arr =
[[-0.65 -0.36 -0.05 -0.54  1.00 -0.55]
 [-0.44 -0.47 -0.87 -0.28  0.97 -0.37]
 [ 3.91  1.51 -4.60  4.66 -0.01  3.93]
 [-1.75 -0.40 -0.12 -2.06  0.29 -1.36]
 [ 1.82  1.66 -3.20  1.82 -1.07  2.35]
 [ 0.95 -0.72 -1.43  1.70  2.00  0.59]
 [-0.71 -1.11 -0.31 -0.36  1.80 -0.87]
 [-3.37 -1.67  2.00 -3.62  1.59 -3.24]
 [-4.80 -3.11  3.04 -4.96  2.84 -4.95]
 [ 2.24  1.22 -3.25  2.57 -0.25  2.47]
 [-3.52 -0.55  1.44 -4.32 -0.13 -2.84]
 [-5.09 -1.14  2.87 -6.13  0.10 -4.34]
 [-4.69 -2.53  2.84 -5.05  2.10 -4.62]
 [-3.18 -1.25  1.07 -3.61  0.84 -2.85]
 [-2.75 -2.06  1.19 -2.69  2.20 -2.88]]
The first entry in reading order is -0.65
Find the first entry in the row that holds the smallest entry.
Answer: -5.09
The entry just right of -1.07 -> 2.35
The entry directly above -2.84 -> 2.47
The bottom entry of the column that holds the smallest entry is -2.69
The entry directly below 0.59: -0.87
Find the entry just right of -1.43.
Answer: 1.70
The largest entry in the first column -> 3.91
Find the entry just right of -4.69.
Answer: -2.53
Find the smallest entry in the last row.
Answer: -2.88
The entry just left of -1.43: -0.72
Find the top-right entry.
Answer: -0.55
The third entry on the diagonal from the top-right corner -> 4.66
The largest entry in the first row -> 1.00
Find the entry directly above the smallest entry.
Answer: -4.32
The entry just left of 3.04 is -3.11
The 3rd entry on the main diagonal: -4.60
The second-last entry, reading row by row is 2.20
Find the entry in the bottom-left corner.
Answer: -2.75
The second entry on the main diagonal -> -0.47
Find the third entry in reading order.
Answer: -0.05
Find the entry directly below the largest entry.
Answer: -2.06
The fourth entry, reading row by row: -0.54
The fourth-last entry, reading row by row is 1.19
Find the entry just right of -2.53.
Answer: 2.84
The entry just left of -3.62 is 2.00
The smallest entry in the last column: -4.95
The last entry in the row that holds the largest entry -> 3.93
The entry just right of the largest entry: -0.01
The entry just right of -2.75: -2.06

B =
[[2002 7460 4829 7012]
 [2961 9769 8355 8713]
 [5083 4988 5631 4182]]
Counting starts at 0.
The entry in row 0 and column 1?
Answer: 7460
The entry at row 1, column 2?
Answer: 8355
The entry just right of 5083?
Answer: 4988
The entry directly above 4182 is 8713
The top-left entry?
Answer: 2002
The bottom-left entry?
Answer: 5083
The top-right entry?
Answer: 7012

Read these off the matrix that follows. Indices start at 0.
1) Give the entry at row 2, column 0.
2) Give the top-right entry.
3) Give the entry just left of 0.57.
4) Give the entry just right of the smallest entry.
5) Give the entry in row 1 and column 2.
6) Give the entry in row 2 and column 2.
7) Give the entry directly below the largest entry.
8) Give the entry in the bottom-left corner.
array([[ 1.38, -3.22, -1.65,  0.06, -3.48,  5.57,  2.24],
       [ 2.55, -4.35,  0.72,  4.93,  0.07,  3.18,  0.20],
       [-3.90,  0.51, -1.11,  0.87, -0.43,  0.81,  4.31],
       [-4.79, -0.60, -1.44, -0.71, -1.96,  2.56,  4.40],
       [-2.57, -3.90,  2.85,  3.44,  1.73,  0.57,  0.14],
       [ 0.65, -4.58,  2.39,  2.30,  1.12,  1.31, -2.23]])
1) -3.90
2) 2.24
3) 1.73
4) -0.60
5) 0.72
6) -1.11
7) 3.18
8) 0.65
